Here are some points, each followed by its number:
[1.33 0.56 1.14 1.42 1.16 0.53 1.3  0.86 0.83 0.79 1.67 1.05 0.78 1.18
 0.12 0.99 1.59 1.06 1.33 0.7  0.73 0.76 1.19 0.62] 0
[ 0.42  0.14  0.47  0.29  0.22 -0.27  0.15  0.02  0.    0.01  0.34  0.07
  0.04  0.06  0.72  0.49  0.29  0.03  0.09  0.67  0.64 -0.22 -0.12  0.14] 1
[-0.73 -0.24 -0.4  -0.97 -0.63 -0.69 -0.98 -0.57 -0.26 -0.57 -0.71 -0.84
 -0.64 -0.81 -0.46 -0.79 -0.84 -0.26 -0.75 -0.38 -0.53 -0.24 -0.61 -0.48] 2
[-0.29 -0.29  0.14 -0.81 -0.59 -1.17 -0.98  0.18 -0.76 -0.06 -0.45 -0.84
  0.27  0.05 -0.71 -0.24 -0.27 -0.79 -0.6   0.28  0.44 -0.56 -0.51 -0.54] 3
[-0.15 -0.12 -0.67  0.19 -0.55  0.13 -0.14 -1.11  0.33 -0.8   0.06 -0.81
 -1.42 -0.89  0.52 -0.17 -0.86  0.19 -0.78 -0.24 -0.32 -0.02 -0.28  0.26] 4
[-0.54 -1.23 -2.07 -1.9  -2.13 -1.83 -2.48 -1.16 -1.57 -1.45 -1.94 -1.77
 -0.66 -1.27 -2.01 -1.37 -1.36 -2.17 -1.72 -2.05 -1.62 -1.73 -1.9  -1.02] 5
[ 1.03  0.23  1.48  1.03  1.49 -1.11  1.64  1.03 -0.54  0.54  1.28  1.47
  1.46  0.58 -0.24  0.72  0.86  0.09  0.99  1.15  0.61 -0.03  0.46  0.67] 6
[ 0.18  0.04 -0.03  0.93  0.26  0.54  0.62  0.26  0.34  0.14  0.04  0.3
  0.33  0.37 -0.04  0.14  0.02  0.43  0.4  -0.61 -0.09 -0.17  0.3   0.01] 7
[0.56 1.32 1.56 1.89 1.14 1.55 1.7  0.25 1.73 0.73 1.79 1.12 0.68 0.63
 2.   1.1  0.83 2.14 1.19 2.06 1.15 1.18 1.79 1.28] 8
[-1.72 -0.28 -0.41 -1.68 -1.02  0.19 -1.42 -1.16 -0.82 -0.7  -1.72 -1.19
 -1.44 -1.78  0.24 -1.73 -1.96 -0.7  -1.27  0.05 -1.07 -0.37 -0.9  -0.98] 9
[-1.2  -0.8  -1.41 -0.62 -0.56  0.44 -0.64 -0.37 -0.53 -0.55 -1.25 -0.34
 -1.16 -0.88 -0.57 -0.6  -1.28 -0.87 -0.54 -1.79 -1.23 -0.56 -0.74 -1.06] 10
[1.3  1.21 1.56 1.87 1.3  1.26 2.01 0.75 1.69 0.87 1.56 1.33 1.08 1.38
 1.58 1.19 1.43 2.19 1.31 1.97 1.32 1.4  1.86 1.75] 11
[-0.13 -0.09  0.13 -0.56 -0.35 -0.55 -0.56 -0.56 -0.25 -0.27 -0.18 -0.68
 -0.37 -0.34 -0.11 -0.67 -0.5   0.   -0.45 -0.07 -0.26 -0.07 -0.55  0.1 ] 12
[-1.58 -1.01 -1.87 -1.08 -1.07  0.42 -1.39 -0.3  -1.07 -0.43 -1.99 -0.82
 -0.77 -1.12 -1.58 -1.4  -1.32 -1.56 -0.81 -2.74 -1.98 -0.98 -0.88 -1.86] 13
[1.77 1.57 2.23 2.58 2.19 1.62 3.09 1.66 2.12 1.6  2.49 2.28 1.89 2.25
 1.7  1.81 2.37 2.9  2.18 2.46 1.72 1.99 2.69 2.24] 14
[ 0.12 -0.32  0.15 -1.36 -0.6  -1.45 -1.09  0.24 -0.86  0.05 -0.28 -0.86
  0.24  0.19 -0.61 -0.02 -0.01 -0.91 -0.67  0.61  0.63 -0.32 -0.66 -0.31] 15
[ 0.13  0.72 -0.09  1.14 -0.12  0.64  0.21 -0.03  1.21 -0.17  0.55 -0.01
  0.12 -0.38  0.97  0.19 -0.03  0.48 -0.36  0.34  0.34  0.33  1.05  0.45] 16
[-2.26 -1.89 -3.54 -1.35 -2.23 -1.82 -2.17 -1.31 -2.05 -1.78 -2.7  -1.84
 -1.46 -1.91 -2.52 -1.54 -2.69 -3.32 -2.04 -4.65 -2.34 -2.64 -2.56 -2.4 ] 17
[ 0.17  0.48 -0.41  0.68 -0.11  0.67  0.35 -0.73  0.97 -0.39  0.25 -0.13
 -0.24 -0.16  0.75  0.13  0.01  0.51 -0.19  0.19 -0.11  0.17  0.52  0.75] 18
[-1.58 -0.98 -1.68 -0.86 -0.53  0.48 -0.78 -0.15 -0.85 -0.45 -1.7  -0.14
 -1.07 -0.84 -0.97 -0.73 -1.42 -1.24 -0.43 -2.34 -1.56 -0.74 -0.89 -1.55] 19
[ 1.08  0.36  1.68  0.92  1.47 -0.97  1.74  0.81 -0.38  0.61  1.4   1.64
  1.49  0.54 -0.09  0.87  1.04  0.24  1.11  1.34  1.01  0.18  0.6   0.81] 20
[ 0.15  0.49 -0.12  0.81 -0.12  0.49  0.14 -0.02  0.87 -0.13  0.47  0.08
  0.04 -0.33  0.68  0.22 -0.08  0.2  -0.01  0.27  0.28  0.24  0.81  0.31] 21
[1.2  0.72 2.18 0.89 1.59 1.01 1.78 1.28 0.69 1.12 1.52 1.46 1.12 1.65
 0.75 0.87 1.58 1.98 1.42 1.68 1.26 1.44 1.02 1.  ] 22
[-0.6  -0.32 -0.47 -1.   -0.68 -0.94 -0.87 -0.43 -0.53 -0.47 -0.75 -0.33
 -0.23 -0.51 -0.48 -0.47 -0.77 -0.93 -0.5  -0.11 -0.38 -0.52 -0.67 -0.41] 23
[-0.47 -0.31 -0.46 -0.69 -0.36 -0.5  -0.66 -0.5  -0.36 -0.37 -0.5  -0.39
 -0.45 -0.65 -0.6  -0.44 -0.54 -0.57 -0.35 -0.46 -0.47 -0.12 -0.15 -0.32] 24
[-0.06 -0.17 -0.09  0.04  0.07  0.3  -0.45 -0.06 -0.14 -0.09 -0.25  0.05
 -0.38 -0.37  0.04 -0.13 -0.25 -0.05 -0.43 -0.87 -0.27 -0.16 -0.36 -0.4 ] 25
[-1.6  -0.48 -1.05 -1.42 -1.01  0.28 -1.58 -1.05 -0.37 -0.73 -1.26 -1.24
 -1.44 -1.35 -0.25 -1.04 -1.26 -1.1  -1.07 -1.01 -0.84 -0.48 -1.05 -1.08] 26
[-1.8  -0.35 -0.71 -1.69 -1.17  0.04 -1.75 -1.24 -0.89 -0.75 -1.9  -1.24
 -1.51 -1.88  0.14 -1.87 -1.91 -0.83 -1.51 -0.09 -1.15 -0.38 -0.87 -1.06] 27
[ 0.39  0.11  0.39 -0.25  0.06 -0.96 -0.25  0.01 -0.29 -0.04  0.21 -0.3
  0.13 -0.02  0.35  0.52 -0.07 -0.3  -0.12  0.74  0.79 -0.23 -0.36  0.09] 28
[0.81 0.7  0.53 1.22 0.47 0.63 1.   0.19 1.09 0.26 1.05 0.54 0.65 0.55
 0.94 0.64 0.7  1.06 0.42 0.95 0.62 0.61 1.05 1.09] 29
[-0.52 -0.12 -0.53 -0.49 -0.71 -0.31 -0.58 -0.5  -0.13 -0.49 -0.41 -0.56
 -0.46 -0.55 -0.17 -0.5  -0.75 -0.51 -0.33 -0.11 -0.35 -0.09 -0.25 -0.14] 30
[-0.15 -0.34 -0.37 -0.53 -0.45 -0.35 -0.52 -0.41 -0.53 -0.19 -0.49 -0.37
 -0.3  -0.39 -0.27 -0.4  -0.5  -0.59 -0.49 -0.38 -0.29 -0.43 -0.53 -0.38] 31
[-0.07 -0.22  0.63 -0.89 -0.42 -1.49 -0.98  0.41 -0.92  0.1  -0.29 -0.84
  0.56  0.24 -0.72 -0.2  -0.15 -0.77 -0.64  0.8   0.83 -0.58 -0.53 -0.4 ] 32
[ 0.08  0.3   0.48  1.    0.93  0.83  1.24  0.72  0.35  0.64  0.55  1.
  0.38  0.73  0.2   0.4   0.54  0.89  0.81 -0.01  0.36  0.63  0.62  0.1 ] 33
[-0.83 -0.79 -1.3  -1.13 -0.9  -0.94 -1.29 -0.74 -0.9  -0.74 -1.1  -0.99
 -0.84 -1.09 -1.   -0.82 -0.95 -1.46 -0.9  -1.33 -0.84 -0.85 -1.01 -0.84] 34
[ 0.42 -0.02  0.38 -0.07  0.08 -0.92 -0.14 -0.12 -0.25 -0.16  0.21  0.01
  0.08 -0.06  0.37  0.47  0.05 -0.35 -0.07  0.67  0.71 -0.41 -0.37  0.12] 35
[1.18 1.   1.28 1.84 1.73 1.38 2.21 1.55 1.42 1.47 1.57 1.76 1.26 1.9
 1.26 1.65 2.01 1.76 1.51 1.46 1.3  1.33 1.76 1.44] 36
[-0.51 -0.67 -1.14 -0.77 -0.91 -0.72 -0.95 -0.78 -0.82 -0.56 -1.01 -0.74
 -0.57 -0.84 -0.65 -0.63 -1.   -1.26 -0.86 -1.1  -0.67 -0.96 -0.95 -0.74] 37
[0.37 0.31 0.81 1.   1.15 1.23 0.76 0.55 0.42 0.54 0.46 0.77 0.3  0.35
 0.71 0.47 0.61 1.15 0.57 0.02 0.27 0.51 0.38 0.03] 38
[ 0.19  0.13  0.86 -0.69  0.31 -1.08 -0.33  0.42 -0.46  0.28 -0.11  0.43
  0.89  0.29  0.13  0.27  0.37 -0.36  0.2   0.99  0.69 -0.35 -0.34 -0.21] 39
Which three points above are nearest to each new point? Their numbers follow each, nearest first.
[-0.02 -0.19 -0.43  0.16 -0.28  0.12 -0.13 -0.14 -0.09 -0.13 -0.03 -0.08
 -0.32 -0.16 -0.1   0.04 -0.41 -0.56  0.17 -0.62 -0.13 -0.05 -0.03  0.03] 25 31 30
[-0.84 -0.78 -1.19 -1.62 -1.03 -1.24 -1.45 -0.81 -0.85 -0.74 -1.   -0.94
 -0.89 -1.05 -1.08 -0.63 -1.13 -1.5  -0.99 -0.97 -0.63 -0.65 -1.25 -0.7 ] 34 37 26
[ 0.27 -0.25 -0.07  0.63  0.63  0.96  0.43  0.08 -0.08  0.22  0.25  0.56
 -0.16  0.35  0.11  0.27  0.01 -0.22  0.51 -0.67 -0.13  0.08 -0.07 -0.23] 7 25 1
[-0.77 -0.11 -0.23 -0.85 -0.65 -0.66 -0.79 -0.47 -0.2  -0.41 -0.57 -0.8
 -0.59 -0.66 -0.42 -0.71 -0.73 -0.22 -0.62 -0.08 -0.42 -0.15 -0.49 -0.53] 2 30 24
[-2.22 -2.28 -3.8  -1.54 -2.52 -1.91 -2.6  -1.5  -2.18 -1.95 -2.92 -2.04
 -1.68 -2.19 -2.68 -1.63 -2.94 -3.47 -2.21 -4.94 -2.54 -2.72 -2.7  -2.57] 17 5 13
[0.19 0.29 0.62 1.03 0.87 0.86 1.28 0.73 0.48 0.65 0.57 0.78 0.36 0.76
 0.35 0.5  0.81 0.91 0.82 0.12 0.33 0.65 0.7  0.28] 33 38 29
[ 0.32  0.51  0.7   0.35  0.58 -0.1   0.64  0.14  0.33  0.26  0.74  0.52
  0.55  0.03  0.37  0.43  0.38  0.24  0.39  0.91  0.52  0.18  0.49  0.44] 1 21 29
[ 0.16 -0.09 -0.32  0.98  0.69  1.27  0.65  0.07  0.06  0.28  0.25  0.61
 -0.11  0.23  0.42  0.41 -0.19 -0.15  0.47 -0.53 -0.21  0.23  0.13  0.19] 7 21 38
[0.07 0.27 0.62 0.66 0.83 0.45 1.02 0.55 0.16 0.57 0.59 0.85 0.34 0.53
 0.22 0.38 0.48 0.62 0.71 0.19 0.42 0.49 0.46 0.11] 33 38 7
[-0.06 -0.07 -0.44  0.44  0.25  0.43  0.39  0.11  0.03 -0.02  0.02  0.11
  0.07  0.17 -0.25  0.03  0.02  0.03  0.35 -0.53 -0.21 -0.05  0.02 -0.16] 7 25 21
[1.74 1.69 2.16 2.77 2.06 1.91 3.08 1.36 2.35 1.45 2.66 2.02 1.78 2.07
 1.77 1.73 2.29 3.02 2.07 2.62 1.75 2.01 2.76 2.42] 14 11 36
[ 0.23  0.09  0.03  0.91  0.26  0.29  0.53  0.24  0.34  0.17  0.28  0.34
  0.35  0.33  0.06  0.18  0.2   0.45  0.44 -0.45 -0.03  0.06  0.33  0.19] 7 21 33
[-0.08 -0.15  0.2  -0.49 -0.37 -0.47 -0.37 -0.44 -0.24 -0.31 -0.17 -0.42
 -0.44 -0.34  0.02 -0.38 -0.62 -0.07 -0.32  0.14 -0.04 -0.04 -0.51 -0.03] 12 30 31
[-0.5  -1.12 -1.96 -1.48 -1.93 -1.55 -2.39 -1.28 -1.4  -1.47 -1.67 -1.69
 -0.75 -1.41 -1.72 -1.44 -1.65 -2.19 -1.65 -2.17 -1.56 -1.59 -1.83 -0.91] 5 34 13
[-0.84 -1.45 -2.31 -1.95 -2.32 -1.81 -2.84 -1.42 -1.78 -1.73 -2.07 -1.92
 -1.3  -1.76 -1.92 -1.62 -1.99 -2.77 -1.97 -2.74 -1.83 -1.79 -1.97 -1.3 ] 5 17 13
[-0.16 -0.26 -0.78 -0.06 -0.27  0.05 -0.05 -0.2  -0.03 -0.24 -0.28  0.01
 -0.32 -0.28 -0.28  0.   -0.12 -0.38  0.08 -1.01 -0.51 -0.46 -0.09 -0.19] 25 31 24
[ 0.14  0.19  0.78 -0.7   0.45 -1.42 -0.36  0.54 -0.65  0.3  -0.17  0.54
  1.16  0.45 -0.03  0.49  0.48 -0.59  0.27  1.29  1.   -0.46 -0.37 -0.17] 39 28 35
[1.76 1.64 2.15 2.68 2.07 1.92 3.04 1.47 2.23 1.45 2.58 2.03 1.87 2.19
 1.73 1.72 2.36 3.09 2.07 2.51 1.74 1.89 2.61 2.33] 14 36 11
[0.65 1.2  1.46 1.74 1.01 1.58 1.76 0.12 1.67 0.71 1.66 0.97 0.46 0.49
 1.94 0.9  0.66 2.08 1.03 1.9  0.99 1.12 1.57 1.14] 8 11 29
[-1.45 -0.25 -0.68 -1.49 -0.94  0.3  -1.61 -1.19 -0.03 -0.77 -0.89 -1.34
 -1.63 -1.4   0.32 -0.84 -1.12 -0.84 -1.1  -0.24 -0.4  -0.22 -0.93 -0.73] 26 9 27
[-0.16 -0.31 -0.84 -0.02 -0.3   0.09 -0.13 -0.19 -0.13 -0.13 -0.32  0.
 -0.34 -0.26 -0.34 -0.01 -0.15 -0.42  0.   -1.05 -0.56 -0.13 -0.14 -0.2 ] 25 31 24
